In the rows, 128 means zero.
The same turns and mirrors carry the whole set onto itself and the rows of a family onto each other. Which other rows belong to the same family as each row named below? List them in the order they appear above.
These 32 rows form 4 families of 8 rows each.
K647: [109  98 146 134 169 101 134 110 143 138 119 145 135 149 100 146 107 117
 119 106 150 114]
K916: [130 113 110 106 150 139 134 115 159 134 124 116 130 118 138 122 129 103
 132  96 144 143]
K869: [117 116 122 113 126 129 109 140 136 128 119 137 130 166 107  95 124 165
 134 121 140 139]
K553: [143 120 112 125 123 133 115 126 105 105 152 147  98 131 105 133 129 139
 110 126 127 145]
K500: [111  97 158 121 122 102 146 156 125 135 126 112 148 138 120  86 137 120
 129 124 175 122]
K503: [105 104 163 129 133 116 115 133 124 117 169 154 134 158 136 165 117 129
 123 130 133 113]
K302: [137 119 120 136 126 120 104 126 108 120 146 160 112 106  91 121 107 140
 127 127 131 150]
K560: [109 107 152 149 132 108 111 121  99 120 151 145 116 105 109 105 113  91
 105 124 167 126]
K377: [115 108 122 125 114 134 110 135 137 136 124 133 120 148 109 109 134 175
 133 130 127 137]
K943: [132 123 168 132 133  99 119 137  96 123 149 128 117 109 122 122 109  83
 111 134 166 129]
K527: [127 115 135 111 106 125 116 146 132 143 127 138 136 143  99  92 130 163
 119 129 119 134]
K709: [118  94 135 121 160 119 117 112 133 150 109 141 145 150  96 150 113 114
 140 106 139 119]
K454: [117 121 110 108 147 121 127 107 144 141 105 121 145 106 123 121 134 100
 125 108 137 143]
K616: [ 94  89 161 118 108 114 136 145 126 143 122 117 149 137 123  94 142 125
 123 130 157 113]
K254: [132 115 108 105 164 117 145 117 140 128 117 128 139 112 125 114 127  97
 116 116 132 151]
K469: [ 99 122 169 153 127 115 118 141 122 138 164 149 122 152 155 147 127 139
 116 115 131 116]
K558: [128 123 135 132 129 133 128 151 121 143 153 122 126 111 168 112 150 115
 131 104 120 151]
K601: [126 125 127 134 129 145 101 125 105 122 142 157  93 110 107 134 103 126
 112 123 132 149]
K231: [111 112 172 138 140 117 136 135 113 146 151 165 133 155 158 159 122 131
 127 121 141 122]
K460: [139 123 138 124 147 123 119 154 126 133 165 127 129 127 165 110 150 119
 133 121 116 154]
K263: [110  96 168 132 119 110 125 142 120 152 135 118 135 141 114  78 145 118
 107 126 160 111]
K483: [131 116 139 150 144 126 135 156 124 130 170 116 120 126 170 123 145 122
 123 132 137 147]
K991: [ 99  99 146 131 149 113 131 101 136 143 122 152 134 143  99 163 123 130
 117 106 154 113]
K167: [105 101 165 132 126 114 134 161 118 146 122 131 156 134 105  96 135 101
 125 109 168 113]
K779: [115 112 132 116 115 114  99 138 123 130 127 139 148 165 111 103 148 157
 140 131 130 126]
K994: [115 108 167 146 132 110 116 128  97 140 136 127 117  96 122 120 117  80
 116 129 164 125]
K949: [105 108 175 139 145 117 119 151 130 132 169 156 131 166 143 140 123 134
 122 110 130 116]
K982: [131 132 146 157 140 108 119 136 113 125 138 124 108 104 112 120 105  88
  99 124 160 128]
K212: [145 125 132 123 139 136  97 127  99 119 147 155  95 135  99 134 107 130
 120 119 138 147]
K564: [128 116 134 130 128 119 134 140 127 132 151 123 128 134 188 117 132 117
 142 112 122 140]
K402: [120 121 111 119 156 138 139 138 139 142 108 118 143 122 139 101 121  94
 115 111 135 150]
K683: [113 118 146 121 165 126 123 105 152 151 119 151 136 142 114 162 115 118
 120 115 161 123]

Same family as K601: K377, K454, K616, K469, K558, K991, K994
Same family as K503: K553, K709, K483, K167, K779, K982, K402
Same family as K527: K916, K302, K560, K231, K263, K564, K683

The same turns and mirrors carry the whole set onto itself and the rows of a family onto each other. Which other rows belong to the same family as each row named below? List them in the order they appear above.
These 32 rows form 4 families of 8 rows each.
K807: [154 133 140 135 100 122 125 153]
K30: [114 153 134 115 106 159  81 157]
K526: [ 88 165 169 149 122 135 119 144]
K108: [149 139 131 131 109 120 130 157]
K530: [146 128 127 122 112 122 111 158]
K79: [107 157 154 117 115 151  74 156]
K3: [110 167 153 119 103 152  76 157]
K88: [ 97 162 165 133 112 143  74 147]
K737: [136 142 152 150 107 117 142 147]
K186: [121 143 146 155 121 114 140 146]
K734: [134 144 142 111 107 147  76 159]
K570: [152 135 124 133  98 137 112 155]
K297: [151 143 126 117 101 137 105 162]
K918: [140 130 143 138 111 105 128 151]
K802: [136 155 136 112  99 151  83 162]
K657: [132 146 147 145 116 109 142 152]
K90: [ 93 166 152 131 104 157  85 147]
K115: [ 93 174 170 134 111 140  87 150]
K551: [ 86 168 169 146 103 141 102 139]
K769: [154 133 137 118 100 135  98 158]
K922: [ 87 161 171 147 123 128  98 143]
K40: [135 137 122 112 110 143  93 161]
K336: [ 98 157 172 156 106 118 121 136]
K200: [120 142 162 152 109 104 132 141]
K728: [109 159 166 152 120 109 134 146]
K225: [ 87 167 165 134 122 147  92 149]
K216: [ 92 170 176 146 118 122 112 146]
K967: [120 154 149 122 100 152  68 153]
K175: [142 135 131 145 110 123 135 150]
K271: [ 97 153 163 157 127 117 126 143]
K724: [143 143 133 122  95 150  83 156]
K864: [109 154 163 157 115 122 140 143]

Same family as K90: K30, K530, K918, K551, K40, K336, K200
Same family as K88: K186, K570, K922, K967, K175, K271, K724

